Each row is where one point has got to under a steady rotation. How many ticks took it there?
The counts run from 0 to 382.
[-0.71  1.20 -0.16  0.01 -2.13  0.09  1.01  1.99  1.54  1.26 -1.02 -0.31
 -4.18 -2.13  2.51  0.06  2.67 -1.82  2.47  0.25 -1.75  0.12  1.12  1.15
 -1.71 -0.32  1.70 -0.17 -1.21  0.55 -3.48  1.62 -0.82 -2.44 -0.66 -4.01] | 179
[ 0.35  0.72  0.70  0.34 -1.77  2.74  0.54  2.13  1.96 -0.39  1.31 -0.71
 -1.08 -0.40 -2.14  2.37 -0.33  3.02  1.26 -0.76  0.06  1.06 -0.67  4.32
  0.42  1.96 -1.76 -2.29 -0.21 -0.46  2.48  0.91 -4.69 -1.80  0.52 -0.64] | 311
[-3.89 -0.52 -3.13  1.06  0.40  1.85  0.15  2.49  0.14 -1.69  0.40  2.16
 -1.98 -0.93  0.74 -0.82  1.60  0.51  1.02  0.61  2.71 -0.80 -0.72 -0.63
  2.23  0.56  0.01 -1.07 -1.85  1.33 -4.47  1.45 -0.68 -0.42 -3.90  0.01] | 12
[-1.56 -0.63 -0.22  2.87 -0.09  0.01 -0.20  2.78  1.01 -1.32  1.39  3.49
  2.27  0.97 -1.55  1.56 -0.23  4.22  0.92 -0.46  0.96 -1.38 -1.13 -2.05
 -0.65 -0.39 -0.66 -3.58 -0.12 -1.97  0.41  0.88 -3.16  3.13 -0.91 -0.25] | 62
[-0.42 -1.44  2.45 -1.95 -1.91 -1.46  2.67 -0.27 -0.20  0.30  1.10  1.56
  2.12  1.85 -1.40 -2.22  1.71  2.05  1.96  3.72  0.97 -0.67 -2.14 -2.29
 -3.09 -1.41 -1.62 -0.71 -1.09  0.06  2.72 -0.01  2.61 -1.32  2.03 -1.95] | 75
[-2.89 -3.06 -0.38  0.27  0.10  0.12  0.38  0.83 -2.39 -2.86  1.66  1.76
  1.60 -0.62 -2.21 -2.93 -0.05  1.51 -1.70  0.37  1.74  1.50 -3.13 -3.53
  0.41 -1.01  1.07 -2.84 -0.80  1.00 -3.11 -0.14  1.95  1.38 -0.96 -1.00] | 242
[ 0.67 -1.83  1.67  3.39 -0.85 -0.42 -1.64  2.62 -1.73  1.22  0.76  0.31
 -0.66 -0.32  1.12  0.96  0.83  1.18 -2.55 -0.16 -3.30  1.95 -0.89  1.14
 -4.03 -3.51  1.26 -2.10 -1.52 -0.75 -0.84  2.08  1.24  0.82  0.44  0.07] | 230
[ 0.03 -0.86 -1.17 -1.27 -0.24 -1.19  0.43  0.65  3.65  0.39  1.43 -1.93
 -3.41 -2.28  0.11  0.49 -0.11  2.04  4.70 -0.23  1.56 -1.28  2.37 -1.55
 -0.77  0.98  2.56 -0.95 -1.49 -0.48 -0.29  1.16 -2.90 -1.55  0.20 -2.67] | 162
[-1.62  0.75 -1.70  2.80 -0.57 -0.07  1.94  1.72 -3.52  0.02 -1.16  0.78
  1.27  1.92 -0.40 -1.04  0.11  1.42 -1.29 -0.65 -0.37  0.41 -2.71 -1.82
 -0.99 -4.20  0.57 -3.12 -1.53 -0.84 -2.94  2.51 -0.60  1.41 -1.58 -1.45] | 235
[ 1.68  3.56  1.46 -0.44 -0.04  0.29  1.79  2.14 -0.31  1.72  0.39 -2.40
 -2.37  2.19  2.13  0.17 -1.22  1.45 -1.13 -1.58 -0.84  0.88  1.77  2.27
 -1.61 -0.98 -2.35  0.15 -0.91  0.32  1.16  2.02 -2.89 -3.05  2.44 -0.11] | 130
[ 0.86  4.07 -0.19 -1.35  0.33  2.15  3.84  0.10 -2.63  0.21  0.26 -2.68
 -0.89  1.02 -0.52 -1.28  0.48 -0.29 -2.34 -1.06  1.52  2.77 -0.87  1.10
  1.18  1.72 -2.78 -1.18 -0.69  1.71  0.70 -0.67 -0.40 -2.75  1.53 -2.12] | 134
[-1.77 -0.09 -2.30  1.93  2.27 -0.06 -0.18  3.07  0.09  1.63 -2.18 -1.41
 -4.34  1.10 -0.01  0.66  2.70  1.49 -1.75  0.94  0.07 -0.40  0.58  0.89
 -1.18 -0.70 -0.34  0.83 -4.01  0.23 -1.05  2.19  3.38 -0.01 -2.20  0.81] | 7
[-0.26  1.49 -0.93 -0.99 -3.28  1.78  2.32 -0.32 -0.66  1.16 -1.42 -1.73
 -2.43 -2.52  1.64  0.09  2.75 -1.44  2.97  0.72  0.49  0.59 -0.82  0.59
 -0.14  0.36  1.75  0.20 -1.32  2.19 -3.92  1.30 -0.60 -2.05 -0.60 -4.41] | 177
[-2.61 -0.67  1.85 -1.36  1.97  2.03 -0.65  0.42 -2.39  1.28  2.87  2.84
 -0.92  2.11  1.00 -0.28  0.77  2.17 -2.05  1.78 -0.72  1.17  0.73  1.61
 -0.17  1.00 -0.87 -1.06 -0.52  1.90 -1.65  0.81  4.46 -1.39  1.63  0.36] | 281
[-2.95  2.02  1.32 -1.36  0.27  0.83  3.62 -0.05 -1.94  1.31 -0.22 -1.31
  2.07  3.03 -1.30 -0.51  1.38 -0.05 -0.89  1.40 -1.61 -0.11 -3.02  0.22
 -2.32 -0.84 -0.33  0.19  0.62  2.43 -0.42  2.38  3.61  0.07  3.06 -1.40] | 92
[-3.44 -3.52  0.01  0.98 -0.93 -0.34 -0.67  1.56  0.05 -3.02  2.54  2.14
  0.76 -1.13 -1.94 -2.10 -1.30  2.50  0.29 -0.43 -0.22  0.27 -1.50 -2.36
  0.39 -1.42  2.00 -2.87  0.25  0.65 -3.17  1.13 -1.31  0.68 -0.10 -0.29] | 244
[-0.91  2.28 -0.39 -1.61  0.52 -2.39  2.74 -0.64  1.49  1.04 -0.96 -1.10
 -1.32  1.20 -0.22  0.60  1.90  2.88  1.26  2.22 -1.03 -0.09  2.92 -3.05
 -1.53  1.35 -0.92  1.96 -2.97  0.55  0.53  0.36  2.24  2.14  3.23 -0.19] | 339
[-1.65 -2.08  1.33  1.44  1.65 -0.78 -0.19  2.12  0.17  0.55  1.25  2.58
  0.56  1.94 -0.41  0.57  1.90  3.25 -0.22  2.26 -2.14 -0.43 -0.14 -1.27
 -4.35  2.13  0.36 -3.35  0.06 -2.44  0.33  0.14  3.83  1.03 -1.32 -1.07] | 57
[-1.92  0.05 -2.73  2.17  1.64  0.18 -0.10  2.97  0.00  2.00 -2.16 -1.25
 -4.48  1.23  0.61  1.38  1.68  1.86 -0.62  0.05 -1.06 -0.94  0.60  1.93
 -1.57 -1.22  0.57  0.33 -2.91  0.29 -1.84  3.03  1.26 -0.56 -2.21  1.09] | 6
[-2.19  1.69 -1.16 -0.94 -1.06 -0.09  2.02 -1.71  1.33  0.58  0.38 -0.14
  0.65 -1.14 -0.66  3.10  0.80  3.28  2.83 -0.02 -1.07  0.15  2.06 -1.65
  1.19  0.13  1.98 -0.40 -1.83  1.25 -2.06  2.01 -2.86  3.45  3.29 -0.71] | 335
[-1.08 -0.04  2.04 -1.21 -1.58 -1.57  0.68  1.80  4.46 -2.22  0.41 -1.74
 -2.43 -1.91 -1.31 -0.38  2.20  0.01  0.83  2.00 -0.09  0.62  1.22 -1.53
 -1.00  3.99 -1.70  2.27  0.03  1.43  0.72 -2.47  1.00  0.53  3.36 -0.67] | 347
[-0.13  3.86  0.03 -1.77 -0.25  3.11  3.99 -0.11 -2.36 -0.26  0.96 -2.31
 -0.53  0.29 -0.39 -1.23 -0.28 -0.72 -1.00 -1.92  1.35  2.86 -1.14  1.08
  1.46  2.21 -2.01 -2.16 -0.39  1.74 -1.31  0.19 -1.66 -2.56  1.15 -2.45] | 135
[-2.10 -3.30  0.44  0.69  1.26  0.51 -3.27  1.08  0.78 -0.17  1.75  1.97
 -3.06 -1.73  0.23  0.23  2.56  1.49 -0.08  2.86  2.38  0.88  1.23 -0.73
 -0.31  1.61  0.49  0.04 -1.96  1.03 -2.24 -0.73  4.10  0.59 -0.83  0.21] | 16
[-1.58 -0.66 -0.18  2.71 -0.52 -0.73 -0.72  2.91  1.27 -2.60  2.00  3.20
  1.26  0.92 -0.72  1.52  0.45  4.39  0.63 -0.15  0.21 -1.12  0.06 -0.93
 -1.30 -0.33 -1.87 -2.73 -0.44 -1.88  1.26  0.62 -2.79  2.69 -0.23  1.28] | 63
[-2.09 -0.56  1.95 -0.65 -3.02 -0.65  1.85  3.08  2.29 -1.36  0.70  2.08
  1.03  0.41 -1.33 -2.13 -0.12  1.31  2.42  0.06 -0.31 -1.45 -2.00  0.74
 -2.05 -2.18 -1.89 -1.16  0.74 -0.17  1.98  0.37 -4.15 -1.16  2.03 -1.87] | 79
[ 1.31 -2.27  1.31  0.64 -3.72  4.08 -0.69  0.01 -0.45  0.52 -1.44  2.48
 -0.99  0.11 -0.18 -0.88  0.51  0.76  2.12  2.64 -0.18 -0.45 -2.39 -1.34
  0.10  0.52  1.05 -1.92  0.70  1.87 -2.38 -1.28 -1.47 -2.32 -0.19 -3.77] | 36
[-1.81  0.73  0.21 -1.00  0.25  0.04  0.58 -1.40  0.44  1.17  1.67 -0.04
  0.45 -2.22 -2.88  2.63  2.94  2.54 -0.74 -0.23  0.62  2.36  1.30 -1.36
  1.15  2.66  0.58 -0.66 -2.37  1.43  0.27 -1.05  0.85  4.33  4.15 -1.11] | 332
[-5.52  1.49  2.15 -0.36  1.91 -0.37  2.14  4.34  2.17 -1.14  1.74  1.02
 -0.47  1.75  0.01 -1.21  0.83  0.00 -1.39 -1.17 -2.00 -1.26 -0.05  1.11
 -2.25  0.47 -2.08 -1.00  1.70  1.05 -0.42  1.69  0.70 -0.52  1.27  0.26] | 97
[ 3.45  2.62  1.61 -0.67 -0.03  2.69  1.29 -0.82 -1.17  2.98  0.90 -3.10
 -0.34  1.64 -0.62  1.87 -1.88  1.13  1.56 -1.37  1.73  0.20 -1.15  0.59
 -0.06 -1.24 -0.16 -0.85  0.25  1.75  0.90  1.06 -3.28 -2.34  4.09 -2.61] | 127
[ 0.53 -1.86  0.96  1.79 -0.94 -0.93 -0.38  0.16 -0.62 -2.17  2.07  0.93
  2.33  0.64 -1.26  1.44  1.28  4.99 -0.99  2.37  1.09  1.29 -0.80 -1.35
 -1.33 -0.18 -2.89 -0.29 -1.91 -0.19  2.68  0.18  2.23  3.27  1.36  1.92] | 66
[-2.25 -0.69  1.47  1.06  0.20  2.98 -0.67  2.72  0.51  1.96  0.21  1.49
 -1.30  1.78 -0.85  1.39 -0.56  0.68  1.12 -1.03  0.77 -2.73 -2.87  2.93
 -1.05 -3.97  0.04 -1.39  1.11  1.49  0.02  2.51 -2.32 -2.45  0.97 -1.93] | 269
[ 0.08 -0.21 -0.45  2.72 -0.69 -0.37 -1.70  3.79  3.13 -3.04  0.08  1.34
 -1.83 -0.11  0.84  0.24 -0.46  1.10  1.28 -0.34  1.78 -1.57  0.38 -5.05
  0.25  0.46  0.11 -1.63  0.84 -1.28 -2.89 -1.22 -2.43  0.46 -1.62 -1.25] | 203
[ 0.08  1.09 -0.36  2.96  0.07  0.36 -1.87  2.05 -0.26 -0.32 -0.83 -1.21
 -2.55 -1.99  0.81  2.33  3.65  0.50 -2.85 -0.30 -0.90  2.01  1.37 -0.60
  0.11  0.95 -0.40  1.43 -2.21  1.68 -2.96 -0.87  3.65  3.93  1.23 -0.02] | 190
[-2.30 -3.78  2.21 -0.75 -1.98  0.94 -0.42  1.71  1.05 -2.61  2.16  1.15
 -1.50 -0.23  1.07 -1.98 -1.32  1.21  1.79  2.54  0.26 -0.64 -2.37  2.85
 -1.08 -1.39 -1.23  0.25  1.09  1.75 -0.44  2.47 -0.28 -4.36  0.18  0.63] | 262
[ 3.10  1.70  2.54 -1.42  0.40  2.18  1.13 -1.47 -1.08  2.63  1.65 -2.92
  0.17  0.93 -0.40  2.17 -1.69  0.90  0.72 -0.75  2.76  0.73 -0.83 -0.14
 -0.11 -0.55 -0.11 -0.62  0.85  1.59  1.83 -0.14 -1.53 -2.01  4.85 -2.66] | 126
[-1.87  0.93 -0.63 -0.98 -0.13  0.45  1.64 -2.30 -0.24  0.77  1.09 -0.18
  0.63 -2.01 -2.87  2.92  1.95  2.68  0.68 -0.01  1.13  1.82  0.68 -1.67
  1.62  1.45  1.50 -1.11 -2.18  1.71 -0.44 -0.43 -0.25  4.26  3.79 -1.85] | 333
[-1.96  0.59 -2.15  1.87 -0.56 -0.43  1.87  2.86 -2.20 -0.77 -0.89  1.46
  0.78  1.89  0.42 -1.11 -0.47  1.96 -1.16 -0.59 -1.63 -0.06 -1.40 -1.65
 -1.27 -3.36  0.06 -3.00 -1.76 -0.96 -3.36  2.82 -1.33  0.71 -2.21  0.17] | 236
[-2.47 -1.83 -0.11  0.63  0.69 -1.59  0.16  2.18 -1.73 -1.98  1.49  1.40
  0.26  0.27 -1.45 -3.46  0.92  1.69 -3.32  1.18  0.11  1.59 -0.95 -2.17
 -1.42 -1.24 -1.46 -1.81 -1.99  0.15 -1.53 -0.77  4.06  1.34 -0.49  0.46] | 240
[ 0.52  0.84 -0.72 -1.16 -3.36  1.70  2.40 -1.45 -1.08  0.42 -1.42 -2.52
 -2.07 -2.62  0.59  0.02  2.76 -1.05  2.11  1.05  1.61  1.74 -1.41  0.05
  0.37  0.30  1.56  0.61 -1.65  2.97 -2.73  0.90  0.67 -1.62  0.16 -3.80] | 176
